(in the rows, 128 means zero)
First come named moves, each a turn or a mirror, each shown by rows before and after it. For each pair of rows after them, which moves, in which order, take the first row to the second? The first pair is done for you.
z528 (before => after):
[ 92 142 157  79 131 121 123 132 136 134 195 116  86 185 124 127 171 142] => [127 117 142  92 112 130 160 134 173 105 191 126 115  97 141  73 134  96]
[136  90 118 147 119 140 129 142 106 125 173 128 148 120 137 119 161  95] => [127  96 117 140 123 134 121 138  93 134 168 129 137 149 131 137 174 114]
[141 125 135 133 128 121 124 125 130 135 131 133 129 155 122 140 136 134] => [151 123 129 137 125 124 136 130 142 127 130 135 140 125 131 122 122 122]
[134 122 140 133 136 107 138 127 114  82 160 146 123 104 159  91 103  63] => [ 97 143 155 121 153  98 110 118  79 106 154 137  95 184 143 144 135 107]
z395 (before => after):
[121 158  89 149 128  93 128 210 145 161  97 151 140  86 143 126 159 149] => [130 147 128 104 125 106 102 160 128 178  99 123 100 180 133 170 175 188]
[158 103 158 134 110 107 106 117 161 112 121 129 118 163 128 159 122 132] => [118 132 130 175 133  94 138 169 156 112 130 144 149  91 135 120 125 117]
[ 85 130 174 117 148 104 176  97 132 128 175 127 121 140 129  96 112  99] => [114 109 180 113 131 104 169  78 147 118 163 122 118 150 129 109 105  99]
z901 (before => after):
[134 119 111 142 145 163 168 159 115 133 125 132 128  90 107 136 118 135] => [127 118 119 146 156 138 172 162 129 124 142 133 131  91 114 127 126 121]
[171  95 126  90  93 159 134 102 141 137 112 109 129 105 139 112 101 123] => [101 147 107  96 127 170 137 132  83 165 120 111 132  99 121 111 129 155]
[ 81 148  95 149 144 123 134 164  97 142 124 124 143 116 115 144 155 143] => [128 118 119 161 135  74 146 147 163 104 149 122 147 124 131 138 150  98]
Then:
Each pair is 2 to 4 moves apart.
[137 125 171 131 198  76 156 111 145 139 183  86  77 216 136 166 140 116] => [166 106  95  96 145 215 177 106  80 168  86 104 105  89 127 131  64 153] | z901 z528 z901 z528
[ 73 162 107 135 152 114 108 156  96 163 139 129 132 157 121 148 133 168] => [ 66 159 130 106 164 130 124 133  97 165 165 109 128 147 124 115 133 156] | z528 z901 z395
[121 125 146 149 154  82 138 120 162 103 175 109 117 207 133 149 169 124] => [133 117 119 180 142  65 149 152 179  83 162 129 137 162 144 139 156 101] | z395 z528 z395
[147  96 172 129 117 153 115  92 135 143 110 116  81 167 129 143 130 142] => [126 122 123 177 119 147 112 148 108 155  78 154 108 129 132 154 130 167] | z395 z528 z395 z901
[135 116 158 121 102 102  98  92 140  90 118 105 101 198 138 163 127 130] => [123 126 134 144 113 116 153 139 158  72 139 118 146  72 149  81 104  78] | z901 z901 z528
[127 117 109 184 102  90 118 186 149 118 125 154 161 147 127 124 117 111] => [114 123  92 149  98 158 128 175 100 146  97 149 161 114 112 108  93 140] | z395 z528 z901 z901
[149  98 151 112 120 142 118  91 139 129 116 117 117 150 105 153 120 112] => [133 108 130 137 127 138 143 129 146 124 122 129 150  81 113 112 107  94] | z528 z395 z901
[106 161  91 104 128 180 109 126  56 174  82 135 101 141 112 166 134 193] => [ 67 188 111 171 173  75 126 185  99 144 145 153 123 141 125 150 176 149] | z395 z395 z901 z528
[136 129 162 109 151 125 112  94 137 134 190 111  99 175 114 104 148 117] => [118 143 158 113 162 121 115 110 127 137 202 110 104 165 112  97 159 122] | z528 z395 z528
[157 116 117 123  96 167 119 118 123 138 101 137 123 137 133 149 124 154] => [138 134 100 149 101 154 127 152 117 138 104 151 140 107 130 142 125 151] | z395 z528 z395 z395
[127 131 129 142 115  98  93 131 117 134 104 136 110 211 119 204 150 161] => [161 119 110 190  96  68 122 171 169  93 108 157 149 124 138 160 130 109] | z901 z901 z395
[ 91 149 137 129 167 112 134 121 110 140 163 119 132 154 124 108 166 120] => [115 128 142 111 145 124 118  98 109 142 139 114 114 189 121 137 160 137] | z528 z901 z528 z901
[151 130 127 109 126 145 131  73  91 173 133 138 110 147 141 163  97 177] => [164 121 119 133 125 126 165  93 134 142 158 144 141  72 162 106  81 125] | z901 z528 z901
[115  96 183 111 116 146 137  77 146 128 143 115 102 137 144 115 105 104] => [129  94 174 133 103 123 112  89 149 125 111 130  98 171 143 159 116 118] | z395 z528 z395 z528
[213  31 131  93  68 177 127  61 148 121  86 117 143 123 124 171  74 120] => [162  62 184 118 125  75 102  77 164 119 149 106 117 238 114 211 151 116] | z901 z901 z901 z528
[172 101 145 113 110 124 117  94 135 122 118 120 113 168 125 153 118 135] => [181  98 135 129  99 124 133 113 154 110 123 128 136 119 134 126  99 108] | z528 z395 z395 z395
[209 104 101 137 129  81 103 117 151 130  87  82 128 120 146 151 103 102] => [186 119  72 154 128  91  94 137 123 144  62  98 139 105 143 164 104 125] | z528 z901 z395
[ 98 155 116 135 146 123  97 144  89 144 136 138 117 171 110 160 146 167] => [ 96 159 100 120 139 157 107 147  73 156 122 137 124 137 109 139 126 170] | z395 z901 z528 z395
[114 117 162  81  95  64 107  91 142 152 110 108 127 223 166 170 127 140] => [ 57 158 119 130 133  57 165 165 143 141 146 124 183  81 175  74 117 100] | z395 z395 z528
[113 169  90 175 132 119 128 136  91 155 126 144 150 132 106 167 171 145] => [134 148  99 162 136 130 169 121 128 133 152 133 171  63 119 100 144  93] | z528 z901 z395 z528
[142 114 157 134 132  82 125 127 151 116 151 109 120 198 129 151 146 132] => [154 116  91 152 100 142 140 159 122 124  90 143 157  89 134 123  94 140] | z901 z395 z901
[166 111 162  89  92 190 145  85 134 120 127  96 113 113 117 110  85 139] => [122 140 154  91 126 199 161 104 107 133 153  93 119  88 113  80 100 139] | z395 z395 z528
[180  88 122 142 106 180 102  90 154 140 129 128 106  92 145 140  92 107] => [183  90 139 161 114 126  84  99 179 130 142 128  96 136 147 170 115 103] | z395 z901 z528 z395
[108 137  92 111 128 160 109 141 111 129  99 154 135  86 126 104 117 134] => [141 112 131 104 120 130 120 118 171  96 131 141 128 103 141  94 115  91] | z395 z901 z528 z901
[ 99 135 114 149 143 123 139 136 123 134 120 139 115  75 119 112 149 121] => [113 126 141 147 143  88 120 120 148 122 133 133  96 134 125 140 167 113] | z528 z901 z528
[113  85 161  11 110 235 139  70 112  99 164  90  84  88 126  89  88 112] => [ 30 141 188  67 185 116 128 127 122  98 241  98  79 169 129 111 169 102] | z395 z528 z901
[104 146 130 109 155 147 113 126  91 140 128 108 117 132 117 130 148 167] => [127 135 131 142 146 108 138 144 144 107 148 119 145  80 136  91 131 111] | z901 z901 z395
[ 89 148 154 159 134  59 137 148 124 111 178 113 105 179 128 143 160 110] => [111 129 155 144 126  82 172 132 151  94 187 108 121 113 140  89 131  72] | z528 z395 z528
[148 120 103 155 101 115 137 121 151 121  92  90 164 133 133 131 132 139] => [123 131  91 138 109 148 141 123 124 138  85  90 164 118 122 117 130 153] | z395 z395 z528 z901
[114 129 158  90 139 184 141 111 105 149 134 101 110 124 141 108 133 154] => [127 128 149 113 125 161 106 121 108 152 100 120 105 164 139 161 142 180] | z395 z528 z395 z528
[134 104 132 118 106 155 145 100 148 129 122 113 113 130 139 107 126 116] => [143 107 113 149  94 136 133 125 155 124  99 134 127 134 141 130 126 121] | z528 z395 z528 z395
[ 84 132 105 177 202 102 125 187  75 188  97 153 137 112 104 152 219 146] => [189  60 106 166 141 127 164 152 152 139  86 156 163  16 130  94 152  77] | z395 z901 z528
[100 110 118 129 139 137 159 167  89 134 143 124 175  55 126 110 117 122] => [146  80 164 134 131  77 146 137 157  99 172 113 156 127 141 135 130  86] | z901 z528 z901 z528
[118 165  74 177 103 100 124 132 144 118 133 155 127  72 140 144 113 130] => [167 123 115 113  78 129 115  57 162 114 138 118  89 125 141 152 102 136] | z395 z528 z395 z395
[ 63 177 100 173 156 109 116 186  86 155 126 140 141 117 106 140 142 154] => [131 117 159  85 119 144  91  80 102 146 119  99  95 198 104 169 124 160] | z395 z528 z395 z395
[124 138  98 153 123 131 102 135  94 156  82 147 126 151 147 188 122 152] => [ 96 156 101 144 138 133 107 133  81 163  95 139 119 152 140 175 131 157] | z395 z395 z528 z395
[ 84 179 141 104 155 159 109 137  80 141 155 111  95 168  99 182 183 143] => [112 157 141  84 148 191 167 124 119 114 186 100 119  60 117  87 148  91] | z528 z395 z528
[ 91 149  71 178 165  83 108 181 164 105 133 155 123 125 128 157 121 148] => [157  96 102 151 134  91 125 132 218  76 143 140 119 113 141 132  92 107] | z528 z395 z901 z528
[157  97  82 139 102 148 154 144 128  95 117 148 150 104 123 124 105 127] => [114 125  70 141 127 154 151 164  93 121 127 149 150 110 112 128 122 148] | z901 z395 z395 z395
[151  80 135 117 133 119 108  89 168 105 136 136 107 175 153 160 148 150] => [110 112 112 143 160 118 158 139 162 102 167 148 142  80 159  83 145 121] | z395 z395 z528
[148 106 120 111 143 153 100 102 112 157  75 141 100 174 115 158 123 126] => [161  94 120  99 144 171 137  96 134 147  95 132 122 100 118  97  99  96] | z528 z395 z395 z528
[122 126 151 145  94 111  99 121  82 131 116 142 138 182 137 165 146 155] => [128 116 171 150 109  83 138 128 134  99 162 130 156 135 153 110 144  94] | z528 z395 z901
[135 122 126 141  93 105 117 137 148 132 129 133 116 187 136 172 136 126] => [138 118 135 147  94  92 132 144 161 123 140 132 122 168 144 152 138 111] | z395 z395 z901
[ 93 140 127 105 154 143 147 121 118 135 156 120 140  82 133  73 136 114] => [117 122 165  95 148 107 118  87 141 130 166 108 108 170 132 125 155 123] | z901 z528 z901
[173 108 110  99  79 194 101 110 111 142  65 140 108 150 117 168 129 189] => [102 150 169  94 158 123 116 117 122 144 162 109  84 211 110 145 196 163] | z528 z395 z901 z395
[172 106 161 157 118  78 130 105 175  98 105 128 139 174 151 182 155 117] => [119 138 168 140 159  83 129 109 132 126 129 114 124 203 137 183 182 138] | z528 z395 z395
[151 130 111 146 111  98 110 136 141 139 102 138 105 130 136 153 124 130] => [130 145 130 154 134  76 124 145 147 134 136 132 106 132 134 133 138 113] | z901 z528 z395 z901
[ 85 157 114 167 153  93 139 172 120  97 154 142 133  88 148 116 140 138] => [ 73 161 113 157 152 108 119 169  90 116 135 132 119 119 138 149 151 172] | z901 z901 z528 z901
[171 102 157 177 108 101  70 124 148 148 126 109 118 216 177 184 112 116] => [111 147 117 212 135 101  69 180  99 172 110 132 135 181 166 180 123 153] | z395 z901 z528 z901
[125  91 145 117 150  99 146 132 148  96 131 112 132 124 148 139 117  98] => [ 99 108 118 116 152 134 124 143  95 129  99 122 129 136 134 165 118 149] | z901 z528 z395 z528
[ 86 102 113 107 130 135 116  79 137 153 107 151  94 161 112 153 153 181] => [130  77 104 142 110 112 143 100 198 111 118 169 124  97 132 118 125 126] | z901 z395 z395 z901
